Each path below is one point turned by a fixed rotation once a step. After each direction that follows a path, write how fast that rotation turns it, in degrees a step (0 if it stays still).
Each turn is a multiple of 5 degrees from 10 to 175, or 0.
Each row of a path follows its step; steps can be skipped.

step 0: [ -2  -6   9  16  22  -6  -3   4   1  -3 -48 -16   8   1  22  -2  -3  -2
  -8   0   9   4 -12 -10 -10   2   2  -8  -3  -8 -15  -3  -8   6  -7  17
  -8 -20   7  15  33  -3  18   0  10   2  -6 -15   6   9 -13   2  -8  -9
  17 -13  -5   0  14 -10  -8   4  16  -3  -7   7  -5  -1]
step 11: [  4   4  -6  11   7  18  17   4   7  10 -13   8  -2  17   9 -11 -14  -8
  26  10   8  10 -17  38  -1  21 -11   8  -6  11   2   1 -16  -3  -1   8
   9  -1  11  -9  21  17   0  13 -12   8 -14 -12  -4   1 -10  13  -3  -3
   3 -10  17  25  -3  -3   8  -2 -16   9  -6  -5  -5  16]
step 12: [ -9  16  -3  10  -1   5   5 -17  -4  -8   6 -22   0  -5 -10  12   2 -20
  19  14 -22   2   3   0  15  -9   7 -16 -12   6 -13  -5  -7  12 -27 -14
  -9   3  19   3  -4  22  -3 -10 -17  11   9  -3   6   5  -5   1 -24  -6
   0 -11   5   8   9 -19  28   5   7  11  -6   5   0 -19]
step 18: [ 14  10  21   4 -15   0  21 -11  -3 -24  22 -13  19 -19  -6  -8  15  18
   6   2 -12  -9 -10  -3  12  -5   2  -2   4   0   7 -22  -5  17   4  -4
  10  22  -1   2  13  18  19  15   1   4  -4 -10  -4   1   4  -1 -14  13
  -7  -9   8   7 -12  -9  12  -1 -12  -9  24  11  14   7]
step 21: [ 11   4  -4   4 -10  -1  15   1 -12 -19  -3   5  15   0 -16  -2  -4   8
   3 -11   6   8   3  27  18 -30   0  17  11  -6  14  10   2   1   5  15
  -1   8   3   4   1  15   5  17  -5  -9 -12   1  -4  -6  -1  -6 -12  -2
   2 -40 -15 -13  31 -12   0   9  14 -12   1 -13   9  -4]
step 22: [ 10  -3  -5   7   9  -5 -24 -14 -14 -14  -3  15  -8  -3 -24  -1 -19   8
  12  21  22  -3   3   7  12 -20  10 -13 -13   0  30   6  -9  -9 -20 -11
  -9   6 -10  -6   1  16   6   8   1  -6 -11 -18  14   0   9  22  10  -9
  -3   0  21  -2  -9   7   1 -15  -6 -11   1   2  -6   9]
step 27: [ -2   4  -1  13  -4   5   3   6  25   9  -9   7  -3   7   4 -17   6   3
   2 -13  11   9  18  17  14 -20   2  -6   4 -11  16  21  -1   7 -30  -4
  12  18   3  -2  15  17   5  13  -6   1   2   0  13  15   5  13  18  17
   9 -15 -18  11  -2 -15  13 -23  -8  -3  -9  16  -6  -7]
Speeds:
[ 0 -1 -3  0 -4  0 -4  8 -3  1  0  3 -1  1  2 -5  0 -3  0  3  3 -8  6 -2
  0  1 -1  1  3  3  0 -2 -2  3  2 -2  2 -3  6 -1 -1  4 -2  2  3 -5 -2  1
  4 -4 -1 -4 -2 -5  5 -1  5 -1 -2 -1 -2  5 -5 -2 -2  7 -6  2]  125
[-4  0 -5  4 -5  1 -6  1  0  2  1  7 -4 -1  2 -1  3 -1 -5 -4 -3  3  6  1
  5 -2  3  8 -6 -5  0 -2 -3  0  0  5 -5  1 -4  5 -3 -1  2 -1 -1 -4 -2 -3
 -1  2  1 -1 -1  4  1  2 -4  0  1 -1 -2  1 -6  0  3 -4  0 -2]  60
[-3 -2  2  2  1  3  4  3  3  2 -1 -5 -4 -4  2  0  2 -8 -2 -4  2  0  4  1
 -4 -1 -3  1  1 -3  7  3 -4  4  1 -1 -3  1  2 -6  2 -3  9  4  1 -2  1 -2
 -3 -4  5 -2 -3  2 -5  2  7  0 -1 -1  1 -1 -2  0 -2 -1  4  4]  155
[-2  1  3 -4  1 -6 -4 -3  5 -2  2  6 -2 -5 -2  0 -1  0  5  0 -3  7  4  3
  2  0 -2 -2  1  0  3  3  1  1 -1 -1 -7 -6  0 -4  0 -1 -5 -2  7  0 -6 -1
  2  1  2 -3 -1 -6  3  0  1  0  1 -4  0  4  7 -3 -1 -2  3  4]  45
[ 4  8 -3 -2 -7  0 -1  2  4 -2  0  1  3  1 -4  4 -2 -3  5  5 -4  0 -3 -1
  4 -6  3 -3  2  0  2  2  1  0  5  0  2 -1 -1  2 -1  0  5 -2 -5  4 -1  0
 -2 -2 -2 -1 -4  0 -3  0  1  5 -1 -1  3  3 -7 -5 -1 -7 -3  7]  10

step 5: [ -8  -3 -15  25  10  19  32  -3  -3 -15  28  -4   3 -12   4  -5 -13  22
  -5 -14  -1   8   6  -3 -11  15  11 -14  -5  -2   5 -18  -4  13  13   5
  -4 -31   4  19 -11  -8 -22 -10  -6   5  22  14  13   7   0   8  20  -2
  11  16  -1  19  11   8 -13  18  23  -5  -4   1   2  18]
step 8: [-22 -13 -18  13  -3  -7   3   7  10  11  16 -17   6  12  39  10 -23  10
  12  21  -4   5  -3   5  23  -7  11 -14  -4  17  -8  18 -10   8  12  -2
  -1  -6  10  -5  12  16  12  13 -15  14   5  -3  10  14  14 -16   3   5
  16  -3 -11 -14 -17  17  -3  -9 -25 -14  -7   8 -29  -2]
step 9: [  2  -5   1  -2   7  12  30   1  14 -16 -16  -4  13  -4 -15 -20   5   7
  21   3   4 -12 -16   1  25 -11  -9   8  -9  11   3  22   1   2  -3  14
  14   7  20 -31  11  -2   6   8  -3  -2  -4  -2 -19  -5 -23  -8  -2   3
 -20 -10 -11  10  -5 -15  36  27 -10   9 -11  -2  19  -8]
step 17: [  0  10  11  -6   2  14 -14   7 -10  15  20  12  12  -3   1  14 -13   3
  -4  13  28 -16   1   9 -10  21  15  -3 -10  22   6   3   4   1   7  24
  11 -29  19   0 -33  -3 -10 -11  -8  14  29   7  -1   3   6 -21   0  -5
  -8   9   8  -4  19  19 -18 -11  23  11  -6 -13   4   0]
step 21: [-10 -12   8 -17 -19  16   8 -21   0  -9 -12 -18 -11 -19   0 -21   3  -9
  -8 -12   7  -2  -1  -7   3  -5  15  10   5  -4  -1  13  -8  -6  -9 -20
   0 -11 -18 -19 -15  -5   5   5  -1  -4 -13   5 -20  28 -32 -10  -6  -5
  13  -4 -31   7 -26  -6   4  26  15   1   8 -12  21  -3]
step 25: [ 11 -11  -1  23  14  -4 -13  11 -12  10  -4 -14  14   8  13  11  -8  20
  -4   6 -27  -1  11  11   7 -26   5   2  -1  -7  -6  16  -3  14 -10   4
  19  13   6  25  30  -2 -18  -8  -5  -7  -7 -16  -1  13  17  19   3  -6
  17 -18  18   5  15 -19   6  20  14 -14  22  11   6  -5]
step 29: [ 15   0   6 -20  16 -17  -6   0  -8   4 -11   2  -9   7  -4   2 -19  -5
   6  -1  14  15  -1 -10  -7  -2   6  -9 -22   6  14  16  22  21 -14   3
  12 -19  10 -17 -24   6   3  -1  18  -3   1   8   1 -13  -7 -26 -13   8
  -6   3  35 -17  20  -4  -5  -1 -14   9 -28  -7 -31  -3]
Speeds:
[ 2  1  3  3  7 -1  1  0  1 -2  2 -6 -2  0 -9  0 -1 -1  3  2 -2  3 -4  0
  3  6  1  2 -3  6  5 -3 -4  1 -3 -8  4  0  0  2 -1  3  2 -3  1 -3  0 -2
 -1  0  5  2  4 -3  2 -2  1  0 -1 -1 -6 -3  4  5 -5 -5  1  2]  60
[ 2  1  0  0  0  3  1 -1  4  1  4 -3  1 -4  2 -3 -2 -2  2 -2  3  2 -1  5
 -5  3  2 -9  0  0  2  3 -6  2  2  1 -4 -6 -2  0 -4  3  1  5  0 -2 -2  6
  3  2 -1  2  2  0 -4 -1  1 -4  5  4 -2 -7 -1 -1  5 -1  0 -9]  155
[ 3 -7  1 -6  2  2 -4 -5  2  3  1  2  1  5 -2  6  2 -1  5  2 -2  4 -3  1
  3 -5 -8  0  3 -3  5 -3 -1  0 -1  3  3 -4 -1  2  1 -7  0 -1  4  5 -2  4
  0  1  0  1 -4 -2 -3  3  2  0  2  4 -6 -1  0  1 -2  3 -1 -3]  115
[-3  1  6 -1 -1  2  3 -1 -5  0  3 -2  2  3 -3 -1 -1 -2 -2 -1  2 -2 -3 -4
  6 -7  0  2 -4  2  7  1  5  3  7 -3 -3 -4  0 -1  2 -5 -4  6 -1 -1 -3 -2
 -1  2  0  1  3  5 -2  3 -4 -1 -3 -2  1 -5 -3  5  6 -3  0  0]  60

step 1: [ 21 -24  -5  19   9  28  -8   2 -13   5  23 -26  -3   0   3 -14   5 -27
   3  17  10   7  -3  32   2 -13   9  -3   0  -8  -6  11 -14   2  -6  11
  13  10   2  13   9   6   0   8 -11   5  -3  -9 -18  15  -6  12   7  19
 -15 -12 -11 -12  -7 -15   3  28 -24  21  -4   0  33 -19]
step 3: [  0  12  -9  12 -24 -11  21  26   2   3 -15   7 -21  -3 -13 -26   2   4
   1 -12   8  14 -16 -10   9 -10  -1  13 -16 -11  -5  12  30 -21  -6 -21
  -5  -2 -10  -6  11  19 -11 -11  -5   4   7 -11   7   0  -1   4   4 -11
  27   4  16   3 -14  14 -30   4  37  17  12 -20  -3 -10]
step 7: [ -7  44 -23  22 -16   8   3  -6 -15 -11  11  12  13   6  -1  13 -13   9
 -10   0   6   5   8  13  21  -8  35   3  -5  17  -4   7 -17 -20  19   0
   6  -9 -22  14 -12   4   6  -9   4   0   6   7  10   5 -19  -5  23   2
   9   0  28   3   0  -6  -3 -13  20  -5  -7 -15  26   9]
step 8: [ -7   2  22  15 -31  -7  15 -17  21  -4  21  19 -11  21 -22   0 -11   1
 -11  18  -4   2  -4   7  -9   8 -19   5   1  -8  17  -8 -15  37   4   7
 -12  -5  12   9   4  -5   5  -1  11   2 -16 -13   0 -25  23   7   8   0
  -3 -15  -1 -28  26  -5   3 -17 -21   1   2   8  17  -5]
step 21: [  4 -13  -5  -9 -19 -16 -22  10 -22  -2  -3  -7  14  -8  -7  17  17 -11
 -25   6 -13 -18   4   8  -1  -5   7  -4   3   0   4 -15  19  13  -3  -9
 -10  19 -19   6  16  23  -7 -26 -13  29 -20  15  -1  22  -4 -14  -8  18
  -3 -14 -10 -11 -26  -9 -12  -9 -29 -10   3  -2  -4 -21]
step 26: [ 16  12 -20 -15  11   5  14  -3  -2 -14  30 -19   8 -18  -8  15  -6   9
  19  20 -13  16  -9 -15   4  10  -8   6 -13  12   7   0  11   6  -5  -9
  29 -16  -3   8 -15   6   1   1  16 -12 -14 -14 -12  -6 -14  14   9  10
  11  10  -3   9   3 -16   9   7  20  47 -12  -1   7 -20]
step 29: [ -5   8  -4   1  18 -19   5  18   7  -1   3  11 -11  26   4  10  15   5
   4  -2 -20 -27 -11  -4  -2 -10   9  -2  -8  22  13  16   2  -4 -15  20
   9   7   3 -27 -12 -23  12  21   0  -9  -6  18  19  -6 -17 -36  16  15
   1   0  24  13   3  -8  -9 -26  -6  -8  21  10 -14  -3]
Speeds:
[-1  1 -3  1  4  5 -3 -3 -1  0  0  6  7 -3 -6 -1 -5 -3  2 -1 -3  5  3  0
  3  0 -3  2  2  1  7  0  2 -2 -1 -1  2  9 -4  2  2  2 -2  2  2  0  2  1
  6  3 -2  2  0 -3  1 -2 -2 -2  4 -7  6 -2 -2  4 -2 -3 -1  3]  55
[-5  0 -3  4 -4 -6 -3  5 -3 -1 -1  3  3  2  1  0 -3  0 -6  3 -2 -1 -1 -3
 -2  2 -1  3 -3 -2  2 -5  2  6  8  4  1 -2 -2 -3 -5  1  1 -1 -4  2 -2 -3
  2  1 -3  2  3 -1  2  2 -3  5 -1  1 -2 -5  1  9  3 -5  2  0]  80
[ 2  2  4 -2 -1 -4 -3 -6  0 -1  1 -2 -2  2 -7 -2 -2 -4 -2 -4  4  3 -7  3
 -3  0  2 -6  6  0  5 -1 -2 -1  4  3  5  3 -3  3 -3  0  2  1 -3  1  2 -2
  1 -4  4  3 -1 -6  1 -3  3  2 -5  2  0 -4  7 -3 -1  0 -2 -4]  90
[-4 -1 -3  5  1  0  6  2 -1  1  7  1  1 -2  2  2 -2 -4 -5 -6  3  0  3  9
 -5  1  1 -5 -3 -1 -2  1  1  1 -2  2  2 -2 -1  0  0 -3 -4 -1  6  1 -1  4
  4 -2 -4  5  5 -4  8 -2 -2 -3  0  2 -4  2 -1 -4 -1  0  2  1]  70
[-8 -3  5  0 -2  2 -4 -1 -2 -1  4  0 -9  1 -2  1 -3  4 -2  0 -5 -6  1  3
 -5 -2  2 -4  1 -1 -2 -2 -6 -3 -4 -1 -2  9 -7 -1  3 -1  2  0  2 -1 -4  0
 -3  1  1 -3  3  0 -3  1  2  2  2 -2  0  3 -2  1  3 -5  0 -3]  35
[ -2  -2   5  -2   0   5  -3   3  -1   3  -2  -1  -1   0  -6  -3  -3   0
   2   2   1   0   2   2   2   4   5  -5  -3  -2   1  -3  -6  -2   3  -2
   1 -10   5   2  -3   4   2  -1   0  -6   1  -3   0  -2   0   6   1   1
   0  -8   3  -4   2  -5   0   3  -2   5   3  -2   3   3]  45
